128 stands for zero in the data rows.
Here are some points, one per row:
[ 95  92 118  96 109  92 112 115 102  99  93 125 107 122 106 115]
[126 129 118 125 119 129 120 119 124 124 128 118 122 119 122 118]
[134 128 133 138 138 129 138 136 141 139 132 134 138 134 139 137]
[151 154 131 149 138 153 137 134 144 146 154 130 140 129 143 134]
[105  92 127 108 129  98 127 128 116 112 103 123 123 127 121 126]
[193 222 130 182 151 213 145 136 167 174 202 118 157 125 161 142]
[152 151 157 153 153 151 155 155 153 153 152 156 154 156 153 155]
[168 180 134 164 144 174 142 139 157 161 174 129 147 132 154 139]
[144 147 132 146 138 147 136 133 144 142 147 129 140 131 142 135]
[ 83  61 118  88 106  67 108 117  97  92  75 122 103 119 100 113]
[107 101 120 109 118 103 120 120 114 110 105 122 116 122 114 119]
[153 163 142 152 147 158 146 143 150 151 153 139 148 139 151 144]
[ 80  69 117  84 102  74 106 113  90  88  76 125  99 121  96 110]
[143 149 126 140 134 148 130 128 137 140 145 122 134 123 138 131]
[ 54  44  99  57  79  48  83  95  62  60  51 111  71 106  66  87]
[ 92  78 102  97  98  83 100  99  96  96  85 101  98 102  98  99]
[159 168 130 154 133 165 131 129 145 148 160 130 138 130 141 130]
[182 193 139 176 156 189 153 146 169 172 186 132 160 136 163 150]
[126 128 127 126 126 127 127 126 128 126 128 128 127 126 127 127]
[102  97 123 105 112 100 116 119 109 106 101 123 112 122 110 119]
[ 82  74 107  84  97  78 100 103  90  87  80 113  95 108  90 102]
[ 89  78 128  92 115  81 117 124 100  96  86 136 110 133 105 121]
[140 143 132 137 133 142 135 130 136 138 140 127 133 128 137 131]
[152 161 138 150 141 158 140 139 146 148 155 137 142 138 144 140]
[110 106 126 111 119 107 120 124 116 113 108 129 116 127 118 122]
[114 112 128 115 122 113 122 125 118 117 115 129 119 128 117 125]
[ 97  84 110 100 108  88 109 108 109 104  91 108 108 108 110 107]
[208 231 138 201 162 223 156 143 185 195 216 126 168 131 176 149]
[129 133 129 131 131 131 129 129 129 131 131 127 131 130 131 130]
[116 115 123 117 122 115 120 123 118 118 116 126 120 125 119 122]
[162 168 141 161 150 166 147 145 155 158 162 137 153 139 153 144]
[120 107 130 122 129 109 131 130 128 127 116 131 131 134 128 132]
[103  99 119 104 112  99 112 116 108 106 102 122 111 120 108 115]
[122 123 123 122 122 122 122 122 121 121 124 123 124 122 121 123]
[154 168 132 150 131 163 131 131 140 145 159 131 131 132 134 132]
[166 185 135 159 139 179 140 135 147 154 173 131 143 133 143 137]
[129 124 127 128 127 127 127 126 128 128 130 126 128 125 128 125]
[103  97 118 105 113  98 114 117 106 105 102 120 111 120 109 115]
[206 227 140 200 167 219 161 147 186 194 213 129 174 134 179 154]
[228 255 140 220 173 246 166 145 203 211 236 131 184 134 192 157]
[ 69  57 112  75  98  62 101 110  85  80  65 119  92 114  88 106]
[ 56  39 118  65  97  44 103 114  74  68  50 131  87 125  82 106]
[164 172 144 164 155 169 153 149 161 161 166 138 157 140 159 151]
[120 119 122 121 122 121 122 123 121 120 121 120 121 121 123 121]
[ 93  79 122  97 116  83 117 120 108 102  88 126 114 123 110 119]
[136 130 136 138 139 132 139 139 141 141 134 135 139 136 142 138]
[ 89  89 122  90 104  91 109 118  92  90  88 129 100 125  96 114]
[109  95 141 114 138  99 140 140 123 120 104 140 134 141 130 142]
[104 100 121 104 114 101 115 118 110 107 101 124 113 122 111 115]
[123 120 133 124 130 119 133 132 127 125 121 132 128 133 128 131]
[133 132 127 132 130 134 129 129 131 132 133 127 130 128 130 128]
[117 116 123 117 122 117 123 123 120 120 118 125 123 126 121 124]
[132 131 131 132 132 131 133 133 132 130 131 133 133 132 133 133]
[ 72  62 114  78  98  65 100 109  85  80  71 122  92 116  89 105]
[159 169 129 155 137 168 133 129 148 152 163 128 141 126 144 129]
[163 177 134 156 139 173 134 134 145 152 166 129 141 133 142 136]
[177 180 167 174 170 178 169 166 173 176 177 165 172 164 172 169]
[103  95 128 105 119  98 121 126 111 107 100 129 116 131 113 124]
[152 153 144 153 149 153 149 148 151 152 151 144 152 144 152 149]
There is one direction along which these points spread out most. How many in every 100 of the points above lie lower along it than each point below? Round to a whole number. More than half of the points above lie lower than the first one.
[ 89  78 128  92 115  81 117 124 100  96  86 136 110 133 105 121] 83
[164 172 144 164 155 169 153 149 161 161 166 138 157 140 159 151] 10
[228 255 140 220 173 246 166 145 203 211 236 131 184 134 192 157] 0
[159 169 129 155 137 168 133 129 148 152 163 128 141 126 144 129] 20
[120 119 122 121 122 121 122 123 121 120 121 120 121 121 123 121] 56
[129 124 127 128 127 127 127 126 128 128 130 126 128 125 128 125] 46
[151 154 131 149 138 153 137 134 144 146 154 130 140 129 143 134] 31
[129 133 129 131 131 131 129 129 129 131 131 127 131 130 131 130] 44
[206 227 140 200 167 219 161 147 186 194 213 129 174 134 179 154] 3
[120 107 130 122 129 109 131 130 128 127 116 131 131 134 128 132] 54
[ 92  78 102  97  98  83 100  99  96  96  85 101  98 102  98  99] 86
[166 185 135 159 139 179 140 135 147 154 173 131 143 133 143 137] 14
[193 222 130 182 151 213 145 136 167 174 202 118 157 125 161 142] 5
[105  92 127 108 129  98 127 128 116 112 103 123 123 127 121 126] 66
[ 89  89 122  90 104  91 109 118  92  90  88 129 100 125  96 114] 85
[162 168 141 161 150 166 147 145 155 158 162 137 153 139 153 144] 15
[ 95  92 118  96 109  92 112 115 102  99  93 125 107 122 106 115] 78
[134 128 133 138 138 129 138 136 141 139 132 134 138 134 139 137] 39
[177 180 167 174 170 178 169 166 173 176 177 165 172 164 172 169] 7
[208 231 138 201 162 223 156 143 185 195 216 126 168 131 176 149] 2
[144 147 132 146 138 147 136 133 144 142 147 129 140 131 142 135] 32
[ 93  79 122  97 116  83 117 120 108 102  88 126 114 123 110 119] 80
[117 116 123 117 122 117 123 123 120 120 118 125 123 126 121 124] 58
[ 54  44  99  57  79  48  83  95  62  60  51 111  71 106  66  87] 98
[ 80  69 117  84 102  74 106 113  90  88  76 125  99 121  96 110] 90
[ 97  84 110 100 108  88 109 108 109 104  91 108 108 108 110 107] 81
[163 177 134 156 139 173 134 134 145 152 166 129 141 133 142 136] 17
